rotation ticks, each row followed by its count of ticks
The counts run from 0 to 621.
[176 112 105 138 160 117  86 102 141  60 140 134  96 106 138 121 132  91
 132 121 129 119  94 121 161 114 121 183 110 168 130 113 162 115 100 116
 137 104 187 102 128 131 112 122 162 120 118 128 106 168 161 116 160 133
 129 127 129 127 127 128 163 164 141  91 149 119  97 105 148  95 101] | 257
[172 105 121 122 137 132 114 107 130  49 114 158 102 115 169 108 143 103
 135 121 126  85 109 119 166 134 107 191 131 141 129 132 133 100  74 143
 143 101 178  87 116 103 115 143 159 108 115 135  95 162 154 133 111 132
 137 114 137 130 133 125 154 137 134  96 133 119 100 116 146 105  90] | 57
[163 107 124 130 142 119 116 128 124  72 104 171 144 108 174 118 154  88
 137 119 110  80 127 129 155 123 110 205 133 139 137 133 116 121  83 132
 158 121 177 105 121  85 106 156 162 138 111 128  81 122 132 126 109 130
 113  99 124 143 134 113 151 152 140  97 121 138 103 119 150 105 103] | 207
[178 106  94 140 152 120  97 122 149  80 103 146 140 111 195 136 155  95
 123 105 107  94 114 136 157 133 130 187 142 140 119 148 135 112  69 139
 135 113 185  90 137 133 119 149 141 130 134 129  78 145 155 128 131 147
 121 111  98 123 119 101 139 137 172 118 108 141 115 113 152 113 100] | 398
[165 122 115 137 147 140  99  88 123  59 102 120  89 141 176 117 156  84
 112 135 122 100 101 116 153 127  94 205 135 121 137 125 162 131  71 130
 139 136 158  81 146 127 120 119 141 154 135  93  96 140 156 129 130 146
 126 120 124 151 140 102 130 128 116  91 146 145 101 137 156 131 125] | 493
[140 101  98 141 149 113  94  87 127  73 114 105  85 160 178 134 120  84
 107 118 147 100  92 125 151 132 105 216 115 118 153 130 151 124 109 146
 127 116 164  90 131 138 124  99 145 144 125 112 130 129 159 119 134 136
 106 106 108 122 137  74 147 130 141 122 139 146 140 142 127 111 104] | 329
[161 128 108 150 155 116  90  88 128  55 109 123 109 138 166 128 142  89
 113 107 118 110  87 122 148 124  96 195 105 131 141 111 165 136  92 116
 132 126 166 112 121 132 120 110 154 165 121  95 101 134 155 123 129 152
 107  97 116 141 150  84 135 156 118  95 137 164 114 144 140 118 110] | 508
[148  90  94 140 148 106 106 120 154 100 117 135 106 125 187 114 122  88
 108 127 147 100 103 130 157 130 104 229 127 135 149 123 120 127 122 163
 152  92 166 105 144  95  94 135 167 130 123 144 110 125 138 124 122 130
  91  93 125 119 153  95 148 126 158 122 125 130 121 146 126 109 113] | 539
[170  89  91 143 160 110  96 122 138  85 136 140  99 108 167 127 128  89
 123 120 137 105 105 122 149 128 115 205 130 145 118 132 131 109 107 156
 139  91 194  94 146 109 114 134 155 100 115 162 112 159 156 124 146 132
 126 120 120 114 123 112 165 131 177 123 134 126 106 122 138 105  93] | 234
[159  97 112 134 155 103 102 122 136  73 141 164 117 100 143 114 128  86
 135 113 126 104 102 123 155 109 121 196 107 167 131 120 132 115 116 131
 146 106 184 110 113 106  99 133 174 116 103 150 113 156 152 111 142 123
 119 106 130 123 134 118 172 170 156 100 142 123 106 103 141  86  87] | 236
[164 128 116 142 152 129 103  90 122  45 111 125 111 139 160 127 151  89
 120 129 117 110 100 122 148 118 100 201 118 138 140 107 162 137  85 113
 136 140 158 104 128 124 112 112 155 159 126  91 104 130 149 111 135 143
 121 117 126 159 151  89 132 155 114  81 149 159 104 131 154 121 123] | 490
[146 124 112 139 147 106 101 112 140  74 101 144 128 120 163 113 143  82
 116 110 106 100  90 133 161 124 105 200 106 144 153 109 147 137 103 116
 138 116 164 132 110 118 111 125 165 174 120 110 101 129 143 116 117 142
  88  73 120 126 159  87 142 174 130 105 138 160 117 139 143 105 113] | 527
[142 101 105 134 146 123  98  91 131  84  92 112  88 163 189 123 134  81
 111 144 137  89 111 121 163 125 100 228 138 130 146 135 139 124  87 156
 130 124 152  85 153 136 115 110 134 145 143 113 120 128 151 123 133 133
 110 100 120 126 137  93 145 115 150 123 149 136 126 144 139 117 120] | 325
[157 109  98 143 161 129  97 115 139  83 113 115 109 134 161 124 146  65
 117 166 109 115 105 113 153 105 103 218 134 161 133 114 162 147 101 133
 140 136 149  91 171 126  98 115 151 153 144 117 112 140 153 111 166 138
 114 113 129 143 138 110 139 144 152 112 153 142  97 127 156 114 145] | 299
[152 106  92 141 159 112 100 111 151  92 126 115 111 130 153 116 129  69
 119 152 121 119 104 122 161  96 114 223 119 165 147 107 157 151 127 124
 149 125 151 106 160 126  88 109 165 152 138 119 120 131 147  97 174 130
  94 116 129 134 143 110 141 157 154 108 151 130 105 120 145  93 144] | 124
[147  99 114 128 156 134 105  94 128  60 109 114  77 161 175 126 137  80
 116 155 129  93 110 111 154 126 108 220 134 136 138 132 145 112  76 154
 129 128 152  77 150 134 119 106 137 128 134 123 129 141 163 122 147 132
 133 123 128 131 124 104 149 119 150 113 158 134 115 131 149 121 118] | 478
[140 108  96 153 159 108  96 105 136  82 115 106 105 141 179 146 123  84
 109 125 134 104  94 123 137 119 103 222 118 125 148 125 146 141 123 142
 126 120 162 111 151 123 109 104 161 148 134 116 127 111 156 111 147 144
  89 103 111 124 148  69 140 141 153 124 140 168 131 150 130 118 115] | 332
[163 105 124 106 134 146 127 102 142  36 114 144 129 115 173 115 148  97
 129 144 109  92 111 117 180 123 119 192 133 157 154 109 141 116  84 135
 140 123 148 101 116 125 115 128 183 125 134 116  96 147 158 108 135 133
 109 121 143 148 149 126 130 156 154 112 137 102 107 116 149  92 115] | 94
[166 114 106 129 156 125  89  96 138  60 125 131 101 119 139 111 147  85
 131 135 114 114  99 120 164 109 114 186 121 170 131 110 171 128  88 110
 137 127 163  94 134 141 106 110 155 144 127 111 109 159 155 109 159 130
 126 129 130 138 135 132 145 167 129  88 156 127  92 102 163  91 120] | 279
[147 107 118 131 144 121 108  84 127  42 128 113 100 146 156 133 124  92
 125 119 139 104  95 121 150 112 108 206 105 136 164 115 155 135 118 124
 133 132 157 112 113 123 109  94 180 143 120  98 130 119 147  97 148 131
  96 124 127 143 158  90 145 163 122  98 153 142 119 134 135 100 108] | 312
[177 110 103 135 150 113  97 111 130  61 136 146 131 103 156 130 148  94
 143 119 118 111 121 135 156 106 131 193 116 160 124 130 154 138 104 111
 152 124 186  98 129 130  94 120 163 130 122 115  95 131 134 108 162 127
 117 141 120 144 124 119 156 172 139  79 130 130  92  91 159  86 104] | 603
[172 105  98 139 150 125  87  92 136  49 146 123  82 117 149 126 129  96
 128 127 137 117  96 126 155 116 118 191 113 154 135 117 169 124 109 122
 137 114 173  97 139 132 106 108 170 117 123 113 119 157 161 109 168 133
 127 149 133 133 135 119 153 152 139  89 144 118  97 117 141  93 115] | 275
[159 105  94 135 154 109  94 138 159 109 104 152 153 106 177 120 150  83
 118 123  97  99 111 134 168 116 124 201 135 168 128 134 130 129  90 138
 144 110 168 107 141 128 100 144 150 157 135 134  91 137 147 118 136 140
  94  83 112 118 131 112 145 158 180 131 123 137 119 112 151  92 114] | 568
[163  92 108 126 137 111 113 114 143  66 144 156 137 109 171 127 125 102
 134 101 140 100 112 138 165 117 130 205 113 149 149 132 127 124 125 141
 156 102 177 101 111 112  96 136 184 114 116 134 104 115 136 107 145 127
  89 121 118 128 141 109 154 163 159 107 112 115 118 105 133  77  93] | 578
[153 112  90 158 158 101  86 103 145  98 110 119 105 128 170 130 124  79
 107 115 122 109  82 125 144 131 102 208 117 137 138 114 151 136 111 134
 133 106 175 114 145 123 113 123 147 156 126 125 114 144 162 129 135 151
 100  78 113 110 148  82 144 142 153 122 137 166 123 148 135 119 110] | 525
[170 116 102 166 167 104  92 115 116  71 131 131 107 115 171 141 133  87
 116  94 124 108  96 131 118 130 108 197 110 123 117 134 141 121 105 135
 130 108 193 111 137 109 120 134 153 126 111 132 108 132 162 126 136 149
 121 114 102 122 128  77 158 145 148 101 131 172 117 129 134 119  88] | 27
[151 103  97 149 144 114  94  91 128  72 126 106  95 152 178 145 121  87
 117 106 151 104 100 132 140 129 113 217 119 111 148 141 147 132 111 147
 136 124 174  92 139 138 115 107 154 142 130 108 120 107 146 117 146 143
  98 122 102 130 133  70 145 132 143 107 130 151 138 136 131 112  98] | 158
[157 112 104 139 145 132 111 109 136  79  94 126 105 140 193 123 147  86
 105 144 121  96 104 124 157 132  88 222 145 126 141 123 139 131  80 155
 142 124 151  94 158 108 108 130 156 145 137 114  99 125 151 131 116 150
 107  98 128 140 144  92 126 116 143 116 130 150 111 153 148 132 125] | 514
[153 121 100 147 158 113 103 123 155  90  96 133 136 118 175 128 146  80
 109 124 105  99  98 121 150 120 101 204 123 145 141 108 144 138 103 136
 134 121 162 126 136 114 109 135 153 171 135 120 100 126 149 115 129 150
  88  70 118 127 155  84 135 152 154 122 134 165 121 145 141 120 121] | 528
[183 122 117 143 146 123  99 113 121  65 104 161 124 112 174 119 162  98
 127  98 112  93 111 144 148 136 109 193 127 130 123 141 137 127  74 129
 152 116 186  96 127 112 112 147 146 139 112 111  74 133 140 135 112 145
 125 109 115 139 134 105 141 147 131  88 115 147 100 113 153 113  92] | 206
[164 109 111 129 162 118  98 131 136  79 123 155 133 107 154 122 149  72
 137 148 100 101 118 114 159  96 125 203 128 179 123 123 140 133  92 119
 140 129 166 100 146 118  99 126 151 136 131 138 104 145 155 104 157 124
 117 111 125 132 125 129 156 168 166 105 148 138  92  94 157  91 121] | 433
[171 103  98 143 143  98  93 105 136  83 131 151 104 115 160 111 126 102
 130  90 148 106 103 141 158 132 123 206 106 139 131 137 135 117 111 132
 153  88 199 100 116 116 109 130 155 128 106 137 105 142 135 129 124 125
 109 106 117 116 134 101 170 147 135  98 121 123 116 113 133  91  79] | 388
